128 stands for zero in the data rows.
Here are some numbered points:
tensor([127, 145, 111, 155, 146, 135, 146, 139, 144, 123, 148, 129, 110, 124, 134, 145]) 0
tensor([125, 165, 124, 135, 114, 123, 112, 102, 113, 169, 112, 108, 108, 130, 137, 137]) 1
tensor([135,  79, 152, 102, 132,  71, 149, 143,  88, 185, 207, 150, 168, 170,  95,  93]) 2
tensor([108, 107, 217, 103, 129,  91, 163, 155, 115, 137, 210, 178, 143, 183,  59, 101]) 3
tensor([142,  97, 158, 120, 160, 126, 110, 119, 160, 130, 122, 131, 118, 140, 142, 105]) 4
tensor([139,  99, 158, 103, 133, 155, 148, 132, 166, 144, 146, 148, 142, 144, 144, 121]) 5
tensor([120, 138, 174, 101, 142,  99, 120, 170, 148, 195, 195, 148, 158, 179,  73, 126]) 6
tensor([121,  85, 147, 100, 141, 101, 130, 165, 161, 174, 177, 159, 166, 128,  94, 108]) 7
tensor([120, 159, 135, 139, 109, 140, 139, 170, 128, 129, 143, 164, 137, 118, 118, 153]) 8
tensor([126, 135,  85, 148, 131, 153, 140, 111, 134, 105,  98, 145, 118,  96, 143, 144]) 9
tensor([119, 118, 108, 139, 131,  98, 128, 143, 107, 131, 131, 135, 131, 100, 122, 141]) 10
tensor([116, 157, 143, 119, 126, 131, 106, 136, 130, 143,  96, 103, 118, 127, 137, 155]) 11
tensor([117,  71, 226, 105, 145,  92, 150, 209, 156, 205, 233, 183, 186, 166,  53, 110]) 12
tensor([144,  90, 159, 106, 151, 112, 112, 123, 142, 147, 162, 147, 141, 172, 111,  96]) 13
tensor([133, 179,  42, 152, 112, 155, 110,  80,  75,  62,  43,  71,  87,  77, 184, 149]) 14
tensor([128, 138, 110, 111, 120, 135,  89, 138, 142, 106,  80,  96, 122,  98, 149, 154]) 15
tensor([123, 140, 161, 108, 123, 110, 112, 120, 124, 152, 152, 132, 139, 166, 106, 114]) 16
tensor([132, 102, 158, 118, 138, 147, 129, 126, 137, 139, 154, 141, 147, 146, 132, 109]) 17
tensor([158, 170,  52, 156, 139, 169, 175, 115, 107,  72,  87,  90,  92, 130, 184, 156]) 18
tensor([147, 127, 119,  97, 138, 163, 156, 126, 137,  93, 114, 116, 124, 140, 153, 120]) 19
tensor([110, 166,  61, 165, 118, 163, 152, 152, 109,  77,  88, 105,  86, 101, 128, 154]) 20
tensor([ 95, 114, 239,  88, 131,  89, 104, 165, 149, 183, 204, 141, 151, 174,  89, 124]) 21
tensor([135, 104, 182, 126, 137, 106, 172, 150, 167, 154, 191, 184, 149, 176,  82, 102]) 22
tensor([156, 130, 150, 131, 135, 109, 109, 117, 144, 128, 113, 109, 125, 123, 167, 119]) 23
New points follow, each followed by the numbers of its five nearest points above by angle, seen from the average point of the numbered points, nearest first.
tensor([121, 152, 134, 127, 125, 151, 116, 115, 103, 116, 114,  91, 122, 118, 148, 124]) : 14 11 15 18 1
tensor([106, 119, 138, 131, 110, 131, 153, 139, 107,  97, 123, 140, 140, 127, 110, 114]) : 20 9 14 10 8
tensor([115, 109, 176, 132, 135,  99, 120, 196, 142, 173, 175, 152, 155, 106,  81, 129]) : 12 7 6 21 3
tensor([135, 135,  95, 137, 112, 105, 135, 118,  72, 131, 127, 100, 127, 140, 136, 137]) : 14 18 1 10 20
tensor([140, 135, 105, 158, 134, 143, 107, 109, 115, 130, 115, 118,  99, 147, 131, 130]) : 14 18 1 20 9
tensor([144, 147,  71, 131, 120, 163, 115, 103, 103,  69,  75, 102, 114,  96, 163, 146]) : 14 18 9 20 15
tensor([128, 117, 116, 131, 121, 135, 152, 131, 129, 113, 124, 153, 135, 125, 122, 113]) : 9 20 19 18 14
tensor([159,  78,  61, 105, 134, 133, 113, 109,  95, 104, 107, 128, 131, 123, 153,  91]) : 14 19 9 18 15
tensor([131, 123, 134, 101, 148, 141, 106, 123, 128, 134, 129, 138, 126, 175, 106, 116]) : 13 16 4 17 19
tensor([121, 128, 103, 140, 113, 132, 139, 151, 108,  80, 109, 116, 140, 110, 127, 125]) : 20 14 9 18 15
tensor([144, 123,  77, 144, 122, 148, 125, 139, 134, 128,  85, 120, 119,  77, 136, 132]) : 9 14 20 15 18
tensor([126, 164, 152, 160,  94, 126, 145, 131, 155, 141, 125, 129, 136, 106, 107, 157]) : 8 11 1 0 20
tensor([116, 110, 169, 113, 145, 141,  97, 111, 128, 148, 146, 139, 105, 154, 131, 128]) : 4 17 13 16 21
tensor([149, 151,  94, 159, 127, 134, 118, 104, 108, 125,  92, 102, 119, 151, 149, 132]) : 14 18 1 20 9
tensor([140, 115, 109, 116, 119, 106, 151,  99,  75, 131, 107,  84, 119, 166, 130,  83]) : 14 18 1 19 23
tensor([158, 118,  78, 108, 129, 124, 132,  94,  87,  97,  85,  90, 115, 131, 149, 104]) : 14 18 19 9 15
tensor([127, 133,  64, 143, 129, 148,  95,  89, 102,  87,  84, 118, 106,  83, 165, 153]) : 14 9 15 18 20
tensor([130, 107, 133, 113, 118, 136, 106, 109, 106, 117, 149, 131, 154, 106, 136, 119]) : 14 10 15 17 9
tensor([113, 152, 138, 120, 123, 143,  97,  81, 116, 139, 113, 126, 128, 107, 159, 137]) : 1 14 11 15 23
tensor([129, 118, 147, 126, 136, 112, 150, 159, 149, 141, 174, 144, 140, 125, 104, 149]) : 12 7 22 6 3
tensor([146, 123, 125, 122, 135, 147, 154, 148, 148, 128, 138, 110, 141, 140, 120, 124]) : 19 18 20 5 0
tensor([137, 181,  90, 124, 101, 156, 116, 113, 113, 111,  90,  96, 123,  92, 161, 151]) : 14 15 18 20 9
tensor([108, 117, 139, 110, 146, 135, 152, 135, 139, 124, 143, 128, 140, 152, 124, 130]) : 19 5 17 3 22
tensor([134, 116, 119, 113, 137, 131, 129, 117, 102, 154, 131, 122, 125, 155, 116, 118]) : 1 14 16 2 18
tensor([141, 149, 114, 120, 120, 128, 113, 139, 110, 102, 115, 116, 130, 160, 135, 132]) : 14 18 15 20 19
tensor([141, 125,  96, 145, 139, 125, 139, 138, 106, 161, 118, 103, 124, 147, 139, 133]) : 18 1 14 20 10
tensor([119, 130, 112, 154, 118, 129, 129, 134, 191, 163, 124, 151, 143,  99, 127, 163]) : 9 0 8 15 10
tensor([121, 118, 138, 116, 132, 138, 124, 124,  98, 121, 128, 119, 142, 128, 112, 122]) : 14 15 20 10 19
tensor([112, 141, 126, 137, 135, 125, 159, 117, 115, 105, 132, 116, 109, 155, 140, 142]) : 18 20 14 0 19
tensor([108, 135, 105, 149, 114, 139, 149, 135, 107,  93, 120, 134, 128, 109, 133, 132]) : 20 9 14 18 10
tensor([128, 138,  91, 146, 123, 163, 144, 115, 140, 111,  91, 147, 106, 100, 139, 140]) : 9 20 14 18 0
tensor([117, 107, 165, 120, 118, 103, 138, 172, 122, 129, 186, 155, 163, 125, 101, 119]) : 12 3 7 2 22
tensor([140,  92,  39, 140, 124, 130, 105, 115,  90, 122,  75,  99, 135,  82, 151, 145]) : 14 9 10 15 20
